Each thing below was measured twice, in two different ways. The second way is not exact.
Here are some of them measured both ways, the first way above the second, with a blank line after each pair.
[ 0.5  1.7 -0.3  0.5  1.8  0.3  0.0  0.9]
[-0.8 -1.1  1.7  1.6  0.4 -0.7 -0.1 -1.1]

[ 1.0  1.6 -1.4  0.3  1.0 -0.2 -0.6 -0.9]
[ 0.2 -0.5  0.4  1.4 -0.2 -2.3 -1.1 -0.8]

[ 1.1  0.6 -0.6  0.6  1.9 -1.0 -0.8  0.4]
[-0.5 -1.0  1.0  1.2 -1.7 -1.5  0.3 -0.7]

[ 0.3 -1.2  0.3  1.1 -0.2 -0.7 -1.9 -0.7]
[ 0.7 -0.7 -0.3 -1.0 -2.6  0.3 -1.0  0.4]

[ 1.0 -1.1 -0.7  1.1 -0.1 -1.4 -1.3  0.4]
[ 1.3 -0.6 -0.3  0.6 -2.5 -0.2  0.4  0.5]

[-0.9  0.3  0.5 -0.6 -1.3  0.4  1.3  1.6]
[ 0.7  0.8  0.2  0.0  1.9  1.6  1.4 -0.4]

[-0.4  0.0  0.5 -1.2 -1.5  1.1 -0.7  1.5]
[ 0.6  2.1  0.7  0.0  0.5  1.9  0.0 -0.5]

[-0.5  0.5  0.5 -1.1  1.0  1.5  1.5  0.1]
[-2.1  0.6  0.6  0.2  2.1  0.1  0.3  0.2]

[-0.2 -1.5  1.4 -0.6  0.6  0.5  1.0  1.1]
[-1.7  0.3  0.2 -0.5  0.0  1.8  1.4  0.8]

[ 0.1  1.8 -0.9  0.3  1.6  0.2  0.7  0.8]
[-0.4 -0.8  1.6  1.5  1.0 -1.3  0.4 -0.9]

[-0.6 -1.6  1.0 -0.1  0.2  1.4  1.3 -0.3]
[-1.5  0.1 -0.4 -1.0  1.1  1.3  0.1  1.8]

[-0.7  1.9  0.3  0.9 -0.7 -1.2 -0.7  0.6]
[ 1.8 -1.1  0.4 -0.2  0.1  0.1  0.2 -2.2]

[ 0.1 -1.8  0.5  0.0 -1.3 -1.2 -1.0  0.2]
[ 1.1  0.6 -1.1 -1.1 -1.9  1.2  0.5  0.5]

Here are 16 more, measured the second way only, each followed by its number:
[ 0.5 -1.9  0.3 -1.2 -0.2  0.6 -1.2 -1.3] 0
[ 1.8  1.3 -0.6 -1.4 -1.2  0.7  0.3  0.0] 1
[ 1.5  1.0  0.1  0.4 -2.2 -0.2  1.0 -0.4] 2
[ 1.2 -0.6 -1.0  0.3 -2.5  0.3  0.1  0.4] 3
[ 0.2  1.3 -1.5 -0.6 -0.2 -1.0 -0.1  1.9] 4
[ 0.2 -0.7  0.7  1.3 -1.4 -1.0 -0.6 -1.8] 5
[-0.7  1.4 -0.6 -1.0  1.2  0.9  1.5  0.7] 6
[ 0.6  0.2  1.6  1.4  0.1 -0.9  1.5 -1.3] 7
[ 0.7  1.1  1.1 -0.5  2.4  0.3 -0.1 -0.6] 8
[ 1.6  1.2 -1.4 -1.0 -1.0  0.9  0.6  0.2] 9
[ 0.7 -1.0 -1.1 -0.5  1.3 -0.7 -1.9 -0.7] 10
[ 0.2  0.2  0.1 -1.7  2.1  0.4 -0.7 -1.0] 11
[ 0.4 -1.1 -0.6 -0.4  1.8  0.1 -2.1 -0.4] 12
[-1.8  0.0  1.0 -0.1  1.5  1.6  0.3  0.2] 13
[-1.4 -1.3 -0.4  0.4  0.3 -1.6 -0.6  1.6] 14
[-1.0  0.0 -0.2 -0.8  2.5  0.1 -0.9  0.6] 15
Some of them follow, measured the first way. Which numbered row above is each one? Its number follows it:
[ 1.1 -1.2  0.0  1.1 -0.7 -1.4 -1.2  0.0] 3
[-0.6 -0.1  1.3 -0.3  0.7  1.7  1.0  1.0] 13
[-0.9  0.9  1.4  1.6  0.0 -0.4 -1.0 -0.6] 0
[ 0.7 -0.6 -0.8 -0.5 -0.6 -1.5 -1.5  1.0] 2
[-1.1  0.4  0.5 -0.2  0.0  1.7  1.4 -1.1] 15
Here are 16 more, measured the second way only, each followed by its number:
[ 0.5  0.7 -2.1 -1.3  0.7 -0.3 -0.3  1.5] 0
[ 0.6  0.2  0.4  0.9 -2.5  0.0  0.9 -1.0] 1
[ 1.4 -0.1 -0.1  0.4 -2.5  0.1  0.4 -1.0] 2
[ 1.2 -0.8 -0.5  0.2 -1.9 -1.5 -1.0 -0.7] 3
[ 0.3  1.7  0.3 -0.5  1.6  1.9  0.2  0.0] 4
[-1.7  1.0  1.3  0.5  0.8  1.0  1.3  0.3] 5
[-0.5  0.6  0.3 -0.4  2.3  0.8 -1.4  0.8] 6
[-0.7  0.0 -1.5 -1.8  0.3  0.5  0.0  1.7] 7
[-1.2 -0.8  0.6  0.5  2.2 -0.9 -0.4 -0.9] 8
[ 2.1 -0.4 -0.7  0.0  0.0  0.9 -0.1 -1.9] 9
[ 0.0 -0.7  1.2  1.8 -1.4 -1.4  0.4 -0.1] 10
[-1.8  0.9  0.4  1.2 -0.7 -1.1  0.9  1.3] 11
[-1.6 -0.4  1.5  1.7 -0.2 -0.3  1.0 -0.5] 12
[-0.4  1.9 -0.7 -1.2  0.2  1.6  0.6  1.2] 13
[ 0.0  0.6 -0.5 -1.3  1.8  1.5 -1.0  0.4] 14
[ 0.2 -0.8 -0.8 -0.3 -2.2 -1.4  0.2  1.3] 15
Some of them follow, measured the first way. Which numbered row above is each one? Its number follows it:
[-0.8 -1.7  0.8 -0.1 -0.5  0.1  0.9 -1.5] 7
[-0.1  1.4  0.6  0.7 -1.8 -1.1 -0.5  0.4] 9
[-0.1 -0.6  0.4 -1.2  1.0  1.1  0.9  1.7] 5
[ 0.8 -1.5 -0.9  0.7  0.6 -1.3 -0.7 -1.1] 15
[-0.5 -1.3 -0.4 -0.5 -1.5  0.1  0.7 -1.7] 0
